B =
[[115 139 120 142 131]
 [115 136 112 121 128]
 [120 128 128 127 140]
 [113 111 131 124 122]
 [107 129 125 128 131]
 [147 133 137 121 140]
 [118 139 146 128 121]
 [128 133 148 134 124]
 [148 130 128 123 128]
 [119 135 128 132 124]
 [118 128 124 128 137]
 [128 142 112 131 136]
 [128 134 115 124 131]
 [106 124 126 122 132]
 [121 130 128 137 131]
 [128 128 138 128 126]]
B[0,0]	115
B[9,0]	119
B[13]	[106, 124, 126, 122, 132]
B[15,0]	128
B[10,3]	128
B[1,0]	115
B[0]	[115, 139, 120, 142, 131]
B[6,0]	118
B[3,3]	124
B[4,3]	128
B[15,2]	138
B[8,0]	148
B[12,0]	128
B[13,1]	124
B[13,3]	122
B[7]	[128, 133, 148, 134, 124]
B[8,4]	128
B[9]	[119, 135, 128, 132, 124]
B[6,3]	128
B[8]	[148, 130, 128, 123, 128]
B[14,1]	130
B[:, 0]	[115, 115, 120, 113, 107, 147, 118, 128, 148, 119, 118, 128, 128, 106, 121, 128]
B[2]	[120, 128, 128, 127, 140]
B[6]	[118, 139, 146, 128, 121]
B[:, 1]	[139, 136, 128, 111, 129, 133, 139, 133, 130, 135, 128, 142, 134, 124, 130, 128]
B[11,0]	128
B[11,1]	142
B[10,2]	124

a =
[[134 124 120 127 145 120 107]
 [140 106 155 123 148 130 127]
 [132 136 145 123 139 119 100]
 [116 142 149 147 126 115 148]
 [130 142 102 105 117 155 109]
 [114 122 113 133 125 145 145]
 [134 146 150 141 111 109 139]
 [121 145 110 132 121 123 142]
 [129 150 103 108 106 124 141]
 [141 117 118 123 125 137 112]
 [127 135 113 117 122 133 147]
 [124 113 130 140 139 145 100]
 [134 111 150 124 141 129 135]
 [120 133 139 136 104 129 139]]
Rows and columns are counted from 0.
(0, 0) -> 134
(13, 5) -> 129
(10, 3) -> 117
(10, 2) -> 113
(13, 6) -> 139
(5, 1) -> 122
(11, 6) -> 100
(9, 2) -> 118
(10, 0) -> 127
(11, 2) -> 130
(10, 5) -> 133
(2, 5) -> 119
(4, 5) -> 155
(13, 1) -> 133
(5, 0) -> 114
(10, 4) -> 122
(6, 6) -> 139
(7, 1) -> 145
(5, 5) -> 145
(12, 2) -> 150
(9, 6) -> 112
(4, 2) -> 102
(0, 2) -> 120
(2, 2) -> 145
(12, 5) -> 129
(1, 0) -> 140
(13, 0) -> 120
(6, 4) -> 111
(11, 1) -> 113
(6, 3) -> 141
(7, 6) -> 142
(11, 5) -> 145
(5, 2) -> 113
(3, 5) -> 115
(8, 6) -> 141

M =
[[129 136 129 138 130 128 122 127 127 146 125 127]
 [137 131 127 115 138 123 127 131 126 139 132 130]
 [119 122 127 140 133 115 128 125 134 116 131 127]
 [129 129 124 115 129 121 127 127 122 127 130 125]
 [122 129 131 141 122 126 129 124 126 126 127 127]
 [130 130 130 135 123 120 135 127 137 136 130 131]
 [129 127 130 117 130 132 127 130 128 127 122 129]
 [121 128 127 125 129 120 131 123 137 136 127 122]
 [126 128 126 114 131 126 130 123 128 132 135 125]
 [128 120 130 125 132 129 127 129 136 139 127 125]
 [123 134 126 114 126 133 127 128 114 128 129 125]
 [127 125 126 106 130 134 121 131 133 123 129 135]]
M[0,-12] => 129
M[1,-12] => 137
M[2,-1] => 127
M[-4,3] => 114
M[0] => [129, 136, 129, 138, 130, 128, 122, 127, 127, 146, 125, 127]
M[2,-5] => 125
M[-5,-5] => 123
M[:, 9] => [146, 139, 116, 127, 126, 136, 127, 136, 132, 139, 128, 123]
M[:, -5] => [127, 131, 125, 127, 124, 127, 130, 123, 123, 129, 128, 131]
M[3,-12] => 129
M[9,-9] => 125
M[1,4] => 138
M[-9,-4] => 122
M[-10,2] => 127
M[9] => [128, 120, 130, 125, 132, 129, 127, 129, 136, 139, 127, 125]
M[5,-8] => 123
M[-1,9] => 123
M[5,10] => 130
M[:, -12] => [129, 137, 119, 129, 122, 130, 129, 121, 126, 128, 123, 127]
M[11,5] => 134
M[11] => [127, 125, 126, 106, 130, 134, 121, 131, 133, 123, 129, 135]
M[10,-11] => 134
M[-3,-4] => 136
M[-8,-12] => 122
M[2,-8] => 133
M[-6] => [129, 127, 130, 117, 130, 132, 127, 130, 128, 127, 122, 129]
M[-7,-4] => 137
M[-7,-3] => 136
M[:, 3] => [138, 115, 140, 115, 141, 135, 117, 125, 114, 125, 114, 106]
M[-12,-5] => 127
M[5,-5] => 127
M[-6,-7] => 132
M[10,2] => 126

grid =
[[146 125 123 150 125 124]
 [129 124 138 104 148 134]
 [129 133 127 126 135 138]
 [135 116 127 135 140 135]]
grid[0,0] = 146
grid[:, 2] = [123, 138, 127, 127]
grid[2] = [129, 133, 127, 126, 135, 138]
grid[2,4] = 135
grid[0,4] = 125
grid[1,0] = 129
grid[1,3] = 104
grid[0] = [146, 125, 123, 150, 125, 124]
grid[1,2] = 138
